The rows below fall into families. The same turns and mirrors carry the whole set onto itself and the rows of a family onto each other. For each named row, which other rows are in its family? Write them in the order they are listed.
These 18 rows form 3 families of 6 rows each.
j931: -203  171  -1  -12  -200  -24  -49  161  15  -310  52  18  0  97  96
j650: -78  148  52  176  -157  125  -228  -63  247  -299  140  -14  28  37  108
j618: -34  154  -41  69  64  -196  67  125  -21  -319  -12  -10  15  -42  -53
j766: -40  -101  34  44  -58  142  -190  -26  324  16  47  97  34  37  170
j350: -56  -141  -3  95  77  153  -184  -69  365  -74  15  73  75  -64  131
j965: -10  157  41  151  122  -164  58  107  -49  -259  -52  43  12  137  -41
j80: -51  -114  -26  29  204  119  -68  -117  112  -30  -141  258  79  -40  -44
j866: -168  123  80  124  -110  118  -164  -132  228  -259  171  -91  -48  20  65
j208: -243  184  128  -38  -97  -30  -36  111  24  -277  52  -65  -2  134  60
j108: -33  -130  20  189  130  19  -43  162  -128  -84  -146  143  7  -14  -97
j873: -58  -134  -63  156  141  184  -68  -163  55  -32  -14  289  41  0  -24
j128: -98  -183  1  66  -23  158  -116  -84  291  -21  156  50  -12  -26  136
j75: -33  -41  4  91  148  -23  -53  88  -110  -148  -198  103  -11  -111  -170
j111: 35  -111  3  77  57  -37  -67  124  -102  -45  -151  148  -100  -68  -137
j798: 12  -78  43  86  120  160  -146  -179  78  -11  -70  305  12  -5  -65
j812: 45  132  -23  98  29  -185  75  72  -74  -302  28  119  -35  62  -70
j844: -257  196  -26  -28  -98  -33  -19  76  98  -353  80  -2  55  31  103
j739: -210  88  12  134  -80  178  -238  -44  281  -300  89  -19  50  -63  121

Same family as j208: j965, j866, j108, j873, j128
Same family as j75: j618, j350, j80, j844, j739

The rows below fall into families. The same turns and mirrors carry the whole set onto itself and the rows of a family onto each other. For each named row, which other rows are in its family? Write them in the order they are listed.
These 32 rows form 4 families of 8 rows each.
j774: -29  216  110  -92  -24  -97  51  -12  -167  93  74  139  -42  -64  31  -251  28  -87  -210  -22  -5
j600: 49  12  121  -147  -195  -16  16  67  -73  -144  -73  -165  127  154  -202  -140  129  -209  -9  97  26
j602: 191  -171  119  -157  -90  -35  -95  214  105  -126  -173  -85  66  2  -211  -182  36  -8  99  82  58
j805: 21  103  -61  150  126  -173  99  -24  100  -29  -233  -36  40  30  -16  18  141  -162  -87  -43  -193
j252: -15  -71  132  -166  91  133  -117  -102  72  -36  -10  -68  73  -106  -2  -179  -170  6  198  74  67
j465: 302  -52  24  -57  -121  50  43  8  -54  -150  68  -57  95  147  -100  -185  207  -174  -47  113  11
j582: -170  68  112  -98  -44  111  -43  -181  -23  -25  2  -154  149  16  5  -79  -182  -94  37  69  75
j848: 182  -32  28  -117  -245  4  -21  224  56  -134  -72  -100  172  125  -216  -19  9  -39  -42  134  82
j968: 197  -190  83  105  -53  -90  -60  -79  19  -77  -160  -122  -34  42  -2  -318  175  -131  -76  0  11
j364: 38  39  -35  89  -83  150  -43  -210  23  -1  82  -71  162  36  128  -33  -172  -2  -95  88  115
j369: 80  129  -35  -35  177  -100  134  46  55  -87  -119  10  63  32  -112  22  193  -200  67  13  -220
j494: 183  -103  -23  7  62  178  -99  -132  130  -9  82  5  90  -83  121  -123  -174  86  63  72  99
j348: 115  55  -123  142  94  -156  53  127  210  -23  -255  14  80  -9  -49  126  19  -7  -72  -15  -144
j155: 203  136  -148  113  109  -78  135  34  103  -63  -71  45  99  60  -21  93  147  -123  -71  18  -178
j553: -76  198  125  -175  -91  -119  -16  191  -55  98  -27  138  4  -118  -84  -131  -138  61  -165  -3  65
j70: 75  -164  92  44  -178  -127  -117  135  126  -59  -297  -152  54  21  -122  -149  -32  7  -84  23  94
j621: 76  257  36  -133  -88  -33  63  107  -126  76  158  185  40  -37  -18  -124  -40  -1  -231  39  25
j234: 4  182  -73  3  37  -121  124  120  96  -66  -177  -30  143  67  -134  166  66  -145  -35  24  -164
j470: 115  -23  34  -112  86  204  -32  -187  5  -61  165  -20  104  -31  66  -171  -72  -50  135  97  42
j9: -81  -54  113  -7  67  85  -91  -260  13  -1  -43  -120  44  -59  100  -232  -117  -70  65  30  49
j624: -3  56  -5  -7  153  -183  49  128  158  -45  -296  -22  48  -47  -125  42  52  -88  66  -30  -177
j431: 173  128  50  -33  39  -69  26  10  -85  95  118  212  -78  -121  81  -282  35  25  -203  -25  3
j647: 330  -224  -9  136  -114  -59  -87  81  142  -64  -160  -52  22  16  -12  -189  54  48  -108  33  71
j644: 102  21  -27  -78  -55  201  -63  -48  88  -34  115  -25  202  -10  29  13  -232  73  31  132  122
j655: 191  5  -77  99  222  -132  67  42  174  -46  -193  48  1  -49  -19  -20  147  -64  37  -37  -197
j786: 11  69  139  -78  50  -148  -58  99  -16  133  -71  167  -108  -198  18  -293  -75  86  -140  -74  20
j806: 190  -41  4  141  -210  -33  13  -74  -48  -93  -66  -129  79  172  -1  -164  146  -155  -222  44  45
j33: 42  197  119  -260  10  -52  26  166  -93  63  101  190  -13  -117  -85  -208  -26  -5  -62  18  10
j58: 171  89  -96  -53  141  -79  89  195  181  -80  -146  63  105  -10  -133  109  73  -53  69  38  -165
j403: 117  103  57  -122  -20  -89  -45  223  33  109  8  210  -24  -174  -29  -160  -136  162  -146  -5  68
j830: -93  -16  46  44  -76  87  -119  -129  96  21  -89  -134  140  -39  53  -44  -284  54  -36  58  135
j279: 53  131  35  59  -53  -140  -22  44  -34  147  -12  162  -59  -119  85  -209  -85  75  -303  -52  50

Same family as j431: j774, j553, j621, j786, j33, j403, j279
Same family as j624: j805, j369, j348, j155, j234, j655, j58
Same family as j848: j600, j602, j465, j968, j70, j647, j806

The rows below fall into families. The same turns and mirrors carry the whole set onto itself and the rows of a family onto each other. For each named row, which other rows are in its family? Write them in the order they are listed.
These 18 rows form 3 families of 6 rows each.
j156: 76  -2  -127  48  261  -222  -128  71  -155  -263  286  89  22  256  181  24  -159  86  -67  30  -16  -96  30  -52  -116  121  -57  -126  -122  199  -85  143  208  86  -122  153  33
j835: -227  120  96  118  50  -35  -23  220  -57  -78  268  33  -72  186  -34  -91  -136  93  -45  -162  -137  -199  -40  104  -116  293  107  -188  -98  13  170  191  -34  372  31  -11  105
j377: -4  183  195  287  101  30  47  138  24  129  73  23  -46  57  -3  -6  -100  14  15  -208  -39  27  -2  150  -2  185  53  -189  249  -78  334  50  115  127  211  -14  -65
j434: -19  257  104  202  84  68  30  153  36  123  16  -11  -24  108  -60  -84  -86  -11  101  -134  4  23  -26  136  7  188  106  -34  209  -142  314  81  75  206  177  -74  -29
j297: 69  -49  -64  -6  76  -109  110  -127  -110  -227  65  101  117  -90  240  85  -19  46  108  288  -87  -75  -37  -55  -78  11  -1  -61  -61  271  1  37  163  -68  -76  -10  -171
j893: 84  39  -150  -11  143  17  86  -65  -109  -199  12  128  117  -37  232  -2  3  27  95  323  -73  -82  23  -106  -87  -46  -61  6  -53  230  54  25  136  -18  -90  -2  -84
j925: -216  131  172  248  -88  133  199  6  -74  -48  52  76  105  -101  144  -21  -50  -48  2  -63  -211  -210  -63  50  -165  148  40  -116  9  161  323  83  -16  134  169  -105  -120
j371: 79  -14  -91  -11  238  -257  -71  29  -88  -259  293  76  28  168  123  97  -121  103  -40  -3  46  -1  32  8  -44  119  -20  -227  -119  238  -159  183  150  70  -129  129  -51
j503: 208  21  -86  12  106  -218  -110  -16  30  -105  130  60  8  -1  64  175  -26  40  19  52  119  138  71  25  39  28  3  4  199  71  -3  40  338  -50  76  20  -137
j68: 256  64  -181  -1  73  -110  -194  -26  17  -115  150  93  -13  89  48  107  -31  33  73  26  139  72  57  22  -42  67  13  82  186  29  20  38  323  -14  98  -2  -65
j6: -54  209  160  169  44  52  73  187  -11  63  46  -11  -45  90  -87  -47  -88  -46  43  -214  48  25  -85  188  9  215  212  -98  185  -129  262  72  52  103  169  -47  -117
j497: -39  -1  -179  -52  152  3  51  -95  -91  -237  97  180  67  -73  199  -6  100  34  73  283  -22  -28  -9  -131  -82  -34  71  1  -112  236  17  14  117  11  4  -10  -152
j791: -314  183  136  161  -59  129  269  161  -94  -75  -13  13  84  -87  123  -46  -36  -82  -46  -19  -148  -198  -52  44  -42  57  143  -57  -25  107  316  55  -40  150  84  -99  -148
j195: -281  58  190  128  73  -77  87  255  -116  -75  225  24  -108  149  13  -111  -111  77  -93  -153  -130  -151  -57  161  -55  266  175  -211  -79  3  168  182  9  280  -37  18  28
j548: 141  48  -139  20  117  -105  -166  6  -37  -142  146  127  -26  56  64  126  27  6  23  55  199  116  3  -17  -78  67  91  29  121  13  29  27  353  -105  202  81  -138
j217: -241  183  113  207  -57  137  214  126  -122  -79  -19  13  125  -28  151  -32  -105  -62  8  39  -197  -270  -78  -13  -127  126  25  -55  -50  93  352  82  5  183  130  -57  -95
j314: -27  -5  -131  7  337  -187  -62  72  -148  -229  267  112  -43  224  194  -46  -57  130  -69  70  59  57  23  -35  -43  107  19  -164  -146  144  -79  147  238  64  -59  215  -10
j78: -193  60  182  146  95  29  65  142  -20  -13  275  94  -76  119  24  -89  -81  122  -77  -189  -162  -116  32  178  -91  268  62  -302  -57  149  171  208  -73  346  10  11  70

Same family as j835: j156, j434, j893, j68, j217
Same family as j78: j377, j925, j497, j548, j314

The rows below fall into families. The same turns and mirrors carry the whole set onto itself and the rows of a family onto each other. For each named row, which other rows are in its family? Write them in the order they are listed.
These 18 rows form 3 families of 6 rows each.
j356: -113  -67  -52  83  155  127  34  23  -164  -42  -152  122  116  -18  179  94  -38  -141  -23  265  -173  -3  -77
j951: -13  -168  124  -72  89  137  -87  163  91  61  -102  55  157  23  54  -80  -48  13  -12  74  138  -48  -163
j646: -150  -115  -27  62  132  95  119  6  -150  123  -191  20  31  -15  227  84  -50  -117  144  230  -137  63  -97
j580: -65  15  114  -13  155  137  -112  192  61  157  -77  -42  34  -44  59  -135  -37  87  -24  105  134  42  -158
j756: -99  -44  -40  96  40  122  -7  -124  -129  155  -190  -63  167  -104  160  4  -121  -125  43  113  -234  108  -79
j219: -56  104  95  -242  -96  -85  -261  -28  109  -105  4  57  86  63  36  -215  -7  -54  9  71  -18  13  58
j472: -57  160  118  -83  -41  -95  -191  -47  171  -53  5  97  58  170  112  -158  86  -40  62  182  -37  79  58
j444: 51  -204  -45  -175  -64  -241  -35  -89  -22  -168  148  -43  -98  54  37  16  148  -44  165  -2  -60  27  45
j15: 81  -133  -59  28  24  -92  -43  -63  78  -170  86  -64  23  -10  -95  80  295  31  203  -138  24  56  49
j900: -114  26  -61  162  -108  78  171  -47  -339  -51  -36  -172  59  6  -47  28  105  -13  4  -73  12  -16  -5
j316: -82  104  55  -40  -69  31  4  -159  -48  -62  -160  -34  0  -228  -129  157  40  -107  190  -189  -175  -49  152
j449: -198  98  2  97  -8  23  183  118  -286  -23  1  -45  -82  7  -158  57  52  -67  -90  115  -85  -95  59
j723: 125  -112  -15  -147  84  -152  -61  -68  58  -173  107  48  -135  11  116  91  175  -4  187  -101  12  74  3
j920: -6  -97  10  109  61  75  -93  91  67  178  13  -132  155  49  -44  -153  44  77  -43  46  80  133  -154
j323: -120  62  143  -170  -46  -46  86  -33  -25  43  -73  12  -194  -114  -132  133  -3  -103  186  -201  -72  -64  133
j535: -51  -44  56  -163  23  -100  52  -6  -77  45  -23  -59  -218  -246  -144  166  -40  -99  130  -90  -200  -71  80
j301: -32  125  10  -20  10  -63  -261  -115  226  -5  -31  31  160  7  -37  -110  104  -65  91  100  -194  155  97
j207: -229  162  -104  27  -5  13  147  34  -372  -61  0  -66  -136  33  3  26  68  -77  -3  14  -30  12  83

Same family as j207: j646, j580, j472, j723, j323
Same family as j756: j15, j900, j316, j920, j301

